Here are some points:
[-3.  -1.2 -1.1 -0.6 -1.7 -0.4 -1.5  1.9 -1.4 -1.3]
[-2.2 -0.7 -1.1 -0.4 -1.2 -0.7 -1.   1.5 -0.8 -0.8]
[ 0.7  0.5  0.3  0.3  0.6 -0.2  0.4 -0.9  0.5  0.5]
[ 0.1 -0.3  0.  -0.1 -0.3  0.6  0.4  0.1 -0.2 -0.4]
[-1.1  0.1 -0.7  0.1 -0.3 -1.4 -1.   0.6 -0.3 -0.6]
[-1.9 -1.1 -0.8 -0.7 -1.2  0.4 -0.7  1.4 -1.1 -0.9]
[-2.  -0.3 -1.  -0.2 -0.7 -1.5 -1.3  1.  -0.2 -0.6]
[ 3.2  2.   1.3  0.9  2.4 -0.8  1.1 -2.4  2.1  1.6]
[-3.5 -0.6 -1.4 -0.3 -1.4 -1.8 -1.9  2.3 -1.  -1.4]
[-1.9 -1.  -1.  -0.6 -1.3  0.5 -0.7  1.5 -1.1 -1. ]
[-0.5  0.4 -0.2  0.3  0.3 -1.3 -0.6  0.   0.3 -0.2]
[ 2.7  1.2  1.3  0.5  1.8  0.2  1.2 -2.   1.3  1.5]
[-2.3 -1.1 -1.  -0.5 -1.5 -0.1 -1.   1.6 -1.1 -1.1]
[ 2.2  0.3  1.   0.1  0.7  1.5  1.4 -1.1  0.5  0.7]
[-2.8 -0.1 -1.3  0.  -0.9 -2.6 -2.   1.6 -0.3 -0.9]
[ 2.3  0.6  1.1  0.2  1.1  1.2  1.3 -1.5  0.7  1. ]
[-2.9 -1.2 -1.2 -0.4 -1.7 -0.4 -1.3  1.9 -1.3 -1.4]
[ 3.1  1.3  1.4  0.6  1.9  0.5  1.5 -2.2  1.5  1.4]
[-0.5 -1.  -0.1 -0.5 -0.8  1.4  0.2  0.7 -0.7 -0.5]
[-1.5 -0.9 -0.5 -0.3 -1.1  0.6 -0.3  1.1 -0.9 -0.7]
[-1.5 -0.8 -0.7 -0.4 -1.   0.3 -0.5  1.1 -1.  -0.7]
[-3.9 -0.8 -1.8 -0.3 -1.7 -2.  -2.1  2.3 -1.  -1.5]
[ 2.8  1.   1.3  0.4  1.5  1.   1.8 -1.9  1.1  1. ]
[ 0.5  0.7  0.2  0.3  0.8 -0.7  0.1 -0.6  0.6  0.5]
[-1.2 -1.  -0.4 -0.5 -1.1  0.8 -0.2  1.  -1.1 -0.8]
[-1.2 -1.1 -0.4 -0.6 -1.2  1.3 -0.1  1.  -1.1 -0.8]
[-1.8 -0.7 -0.8 -0.3 -1.  -0.5 -0.8  1.2 -1.  -0.8]
[-1.3  0.2 -0.6  0.1 -0.2 -1.5 -1.   0.4  0.  -0.3]
[ 2.1  0.8  0.9  0.4  1.1  0.8  1.  -1.4  0.8  1. ]
[-2.6 -1.4 -1.1 -0.6 -2.   0.4 -0.9  2.  -1.5 -1.4]
[ 3.6  1.4  1.4  0.6  1.9  0.4  1.4 -2.4  1.6  1.6]
[ 3.1  1.2  1.4  0.5  1.8  0.4  1.4 -2.3  1.3  1.6]
[ 2.3  0.8  0.8  0.3  1.   0.6  1.2 -1.4  0.8  0.9]
[ 2.2  0.9  0.7  0.4  1.4 -0.1  1.  -1.4  1.   1.1]
[-0.5  0.1 -0.5  0.  -0.2 -0.9 -0.6  0.4 -0.1 -0.2]
[-2.6 -0.9 -1.2 -0.4 -1.4 -0.3 -1.3  1.6 -1.1 -1.1]
[-2.  -0.6 -0.8 -0.1 -0.9 -0.8 -1.   1.3 -0.6 -0.8]
[ 1.8  0.7  0.7  0.3  1.   0.3  0.7 -1.2  0.7  0.7]
[ 0.7  0.6  0.4  0.3  0.7 -0.6  0.1 -0.6  0.6  0.5]
[ 1.7  0.8  0.7  0.4  1.3 -0.1  0.7 -1.1  0.9  0.9]
[ 2.1  1.1  0.9  0.5  1.4  0.3  0.7 -1.5  1.1  1.1]
[ 2.7  1.   1.   0.4  1.4  0.7  1.2 -1.7  1.   1.1]
[-1.6 -0.2 -0.9  0.  -0.5 -1.4 -1.   0.9 -0.3 -0.6]
[-0.6 -0.8 -0.4 -0.4 -0.7  0.9  0.   0.7 -0.8 -0.5]
[ 3.9  2.1  1.7  0.8  2.6 -0.5  1.3 -2.9  2.   2.2]
[-2.3 -1.3 -0.9 -0.5 -1.6  0.5 -0.8  1.6 -1.5 -1.1]
[-2.6 -0.9 -1.1 -0.5 -1.5 -0.7 -1.3  1.8 -1.1 -1.1]
[ 1.4  0.6  0.6  0.3  0.9  0.   0.5 -1.1  0.8  0.8]
[-3.1 -1.5 -1.1 -0.8 -2.   0.5 -1.1  2.1 -1.6 -1.3]
[-0.6  0.2 -0.2  0.2 -0.2 -1.2 -0.6  0.3  0.  -0.1]
[-2.2 -1.5 -0.8 -0.7 -1.7  1.1 -0.3  1.7 -1.5 -1.1]
Then 28 other points, each followed by its number:
[-1.4 -1.  -0.6 -0.4 -1.1  0.7 -0.4  1.3 -1.2 -0.8] 0
[-2.  -1.6 -0.8 -0.7 -1.9  1.3 -0.3  1.7 -1.6 -1.2] 1
[ 1.7  1.1  0.7  0.4  1.1 -0.3  0.6 -1.5  0.9  0.9] 2
[ 0.1 -0.2  0.   0.  -0.2  0.3  0.1  0.  -0.2  0. ] 3
[-1.9 -0.5 -1.1 -0.3 -1.  -0.7 -1.4  1.  -0.7 -0.8] 4
[ 1.5  1.7  0.6  0.6  1.8 -2.3 -0.1 -1.6  1.7  0.9] 5
[-2.4 -1.4 -1.1 -0.7 -1.6  0.7 -0.7  1.8 -1.4 -1.2] 6
[ 3.1  1.2  1.4  0.6  1.9  0.2  1.4 -2.2  1.6  1.6] 7
[-1.5 -0.4 -0.7 -0.8 -0.9 -0.3 -0.7  1.1 -0.6 -0.7] 8
[-2.4 -1.6 -0.9 -0.7 -1.7  1.1 -0.6  1.8 -1.5 -1.3] 9
[-2.1 -1.3 -1.  -0.5 -1.6  0.8 -0.6  1.5 -1.3 -1.2] 10
[ 2.8  1.4  1.2  0.6  1.7 -0.1  1.1 -1.9  1.4  1.2] 11
[-1.1 -0.7 -0.3 -0.4 -0.8  0.  -0.5  0.8 -0.7 -0.8] 12
[ 2.1  0.9  0.8  0.5  1.2  0.1  0.8 -1.5  0.8  1.1] 13
[-3.5 -1.6 -1.4 -0.7 -2.2  0.3 -1.4  2.5 -1.7 -1.7] 14
[ 3.5  1.2  1.6  0.7  2.   0.6  1.6 -2.5  1.5  1.5] 15
[-2.1  0.3 -1.2  0.1 -0.5 -2.5 -1.6  1.1  0.2 -0.6] 16
[ 3.   1.1  1.3  0.4  1.6  0.8  1.6 -2.2  1.1  1. ] 17
[-1.7 -0.1 -0.9  0.2 -0.7 -1.5 -1.1  1.  -0.5 -0.7] 18
[ 1.8  1.1  0.7  0.5  1.3 -1.2  0.6 -1.3  1.2  1. ] 19
[-2.3 -1.3 -1.  -0.6 -1.6  0.4 -0.6  1.6 -1.4 -1.3] 20
[-0.1  0.2 -0.2  0.2  0.2 -0.4 -0.3  0.1  0.1  0. ] 21
[-0.6  0.  -0.3 -0.2 -0.1 -0.6 -0.7  0.2 -0.1 -0.2] 22
[-2.6 -0.7 -1.2 -0.3 -1.3 -0.9 -1.4  1.7 -1.  -1.2] 23
[ 2.8  1.3  1.2  0.6  1.9  0.2  1.1 -1.9  1.3  1.6] 24
[ 2.   1.1  0.5  0.7  1.4 -0.3  0.8 -1.7  1.1  0.9] 25
[ 3.7  1.4  1.5  0.7  2.1  0.4  1.7 -2.6  1.7  1.7] 26
[-1.8 -1.7 -0.7 -0.7 -1.8  1.9 -0.2  1.6 -1.6 -1.1] 27
Which two of these numbered points are nearest to each point below, looking only along the 2 directions in which the first points spread most? Their numbers follow each, nearest first.
[ 3.6  1.8  1.5  0.8  2.8 -0.1  1.4 -2.8  2.2  1.8] > 26 15
[-1.4 -0.8 -0.8 -0.4 -1.  -0.2 -0.8  1.2 -0.8 -0.8] > 8 12
[-2.5 -0.7 -1.1 -0.4 -1.4 -0.9 -1.3  1.7 -0.9 -1. ] > 23 4
[-2.1 -0.7 -0.8 -0.3 -1.1 -0.4 -1.1  1.4 -0.8 -1. ] > 4 8
[ 3.6  0.7  1.6  0.3  1.3  1.6  1.6 -2.   1.   1.4] > 17 15
[-2.3 -0.8 -1.  -0.3 -1.2 -0.4 -1.1  1.5 -1.  -1. ] > 23 4
[-1.6  0.2 -0.7  0.1 -0.2 -2.2 -1.3  0.6  0.  -0.4] > 16 18
[-1.5 -1.1 -0.6 -0.5 -1.2  0.9  0.   1.2 -0.9 -0.9] > 0 10
[-2.9 -1.1 -1.2 -0.3 -1.7 -0.3 -1.2  2.1 -1.4 -1.3] > 23 20
[ 0.6 -0.8  0.4 -0.4 -0.4  2.2  0.9  0.  -0.6 -0.1] > 3 21
[ 1.9  1.6  0.8  0.8  1.7 -1.7  0.2 -1.6  1.5  1.1] > 5 19
[ 3.   1.1  1.2  0.4  1.6  0.9  1.5 -2.   1.2  1.4] > 17 7
[-2.  -1.9 -0.8 -0.7 -1.9  1.2 -0.4  1.8 -1.6 -1.1] > 1 9
[-1.3 -0.9 -0.5 -0.5 -1.1  0.6 -0.3  1.3 -0.9 -1. ] > 0 12
[-2.1 -1.7 -1.  -0.7 -1.8  1.4 -0.4  1.9 -1.5 -1.3] > 1 9
Now 28 new points, numbered from 0 again:
[-2.   0.1 -0.9  0.  -0.5 -2.2 -1.3  0.9 -0.2 -0.6] 0
[-1.7 -0.2 -0.7 -0.2 -0.8 -0.9 -1.3  0.9 -0.4 -0.6] 1
[ 3.2  1.9  1.2  0.8  2.6 -1.4  0.9 -2.6  2.1  1.7] 2
[ 1.4  0.8  0.5  0.4  1.   0.1  0.4 -1.1  1.1  0.8] 3
[ 3.8  1.8  1.6  0.9  2.5 -0.3  1.5 -2.6  2.   1.8] 4
[ 2.4  1.2  1.1  0.7  1.6 -0.1  1.  -1.8  1.3  1.2] 5
[ 2.1  0.5  1.   0.3  0.9  1.2  1.3 -1.3  0.7  1. ] 6
[ 2.4  0.9  0.9  0.6  1.3  0.3  1.2 -1.7  1.1  1.1] 7
[ 2.1  0.5  0.9  0.2  1.1  0.8  1.2 -1.3  0.7  1. ] 8
[ 1.1  0.7  0.4  0.3  1.  -0.7  0.3 -0.9  0.7  0.5] 9
[-2.4 -0.5 -0.9 -0.2 -0.9 -1.4 -1.4  1.4 -0.7 -0.9] 10
[-2.7 -1.  -1.1 -0.4 -1.7 -0.2 -1.1  2.  -1.2 -1.2] 11
[ 0.3  0.1  0.1  0.2  0.1 -0.3  0.  -0.1  0.2  0.9] 12
[ 0.7  0.1  0.2  0.   0.3  0.2  0.2 -0.3  0.3  0.2] 13
[ 3.3  1.6  1.3  0.7  2.4 -0.3  1.4 -2.3  1.7  1.5] 14
[ 1.4  0.7  0.7  0.3  0.9 -0.1  0.9 -1.2  0.8  0.7] 15
[ 2.2  1.3  0.9  0.6  1.5 -0.5  0.7 -1.6  1.3  1.2] 16
[ 0.5  0.6  0.1  0.1  0.3 -0.3  0.1 -0.6  0.2  0.3] 17
[-2.7 -1.  -1.4 -0.5 -1.4 -0.8 -1.1  1.8 -1.1 -1.2] 18
[ 1.8  0.7  0.8  0.3  1.   0.3  0.7 -1.2  0.7  0.8] 19
[-0.4  0.6 -0.3  0.2  0.6 -1.7 -0.7  0.   0.3  0. ] 20
[-1.3 -0.4 -0.5 -0.2 -0.7 -0.1 -0.5  0.9 -0.6 -0.4] 21
[ 2.3  1.   1.1  0.4  1.2  0.5  1.2 -1.8  1.   1.1] 22
[-2.6 -1.1 -1.  -0.5 -1.6  0.2 -0.9  1.6 -1.3 -1.2] 23
[ 1.9  1.1  0.7  0.3  1.4 -0.6  0.5 -1.4  1.2  1.1] 24
[-1.9 -0.2 -0.8 -0.1 -0.7 -1.6 -1.4  1.1 -0.4 -0.6] 25
[ 2.5  0.7  1.2  0.3  1.3  0.8  1.4 -1.7  1.1  1.1] 26
[ 2.8  0.8  1.3  0.4  1.6  0.7  1.4 -2.   1.   1.2] 27
The same question for these:
[-1.3 -0.7 -0.5 -0.3 -1.   0.3 -0.5  0.9 -0.8 -0.7] > 21 1
[-0.9 -0.8 -0.3 -0.5 -0.8  0.6 -0.1  0.8 -0.8 -0.6] > 21 1
[-0.7 -0.5 -0.3 -0.3 -0.6  0.4 -0.2  0.4 -0.4 -0.5] > 21 1
[ 1.6  1.   0.7  0.3  1.1 -0.3  0.8 -1.1  1.   0.8] > 3 15
[-2.4 -1.3 -1.  -0.5 -1.5  0.1 -0.8  1.8 -1.3 -1.2] > 23 11
[-1.2 -0.8 -0.4 -0.3 -1.1  0.5 -0.5  0.8 -0.7 -0.7] > 21 1
[ 3.3  0.7  1.4  0.3  1.8  0.9  1.7 -2.3  1.3  1.2] > 27 26
[ 1.9  0.1  0.9  0.   0.4  1.6  1.3 -1.   0.3  0.7] > 6 8
[-0.6  0.4 -0.3  0.3  0.1 -1.4 -0.6  0.2  0.2 -0.1] > 20 12
[ 3.2  1.4  1.4  0.7  2.   0.2  1.3 -2.4  1.6  1.7] > 14 4
[ 1.7  0.8  0.7  0.5  0.9  0.   0.5 -1.1  0.9  0.7] > 15 3
[ 4.1  2.2  1.7  1.   3.  -0.9  1.4 -3.2  2.4  2.2] > 4 2
[-2.  -1.1 -0.9 -0.4 -1.6  0.4 -0.7  1.5 -1.1 -1.1] > 23 11
[-1.3 -0.5 -0.6 -0.2 -0.8  0.  -0.4  1.  -0.6 -0.7] > 21 1
[-1.   0.5 -0.5  0.4  0.1 -1.9 -1.   0.4  0.3  0.1] > 20 0
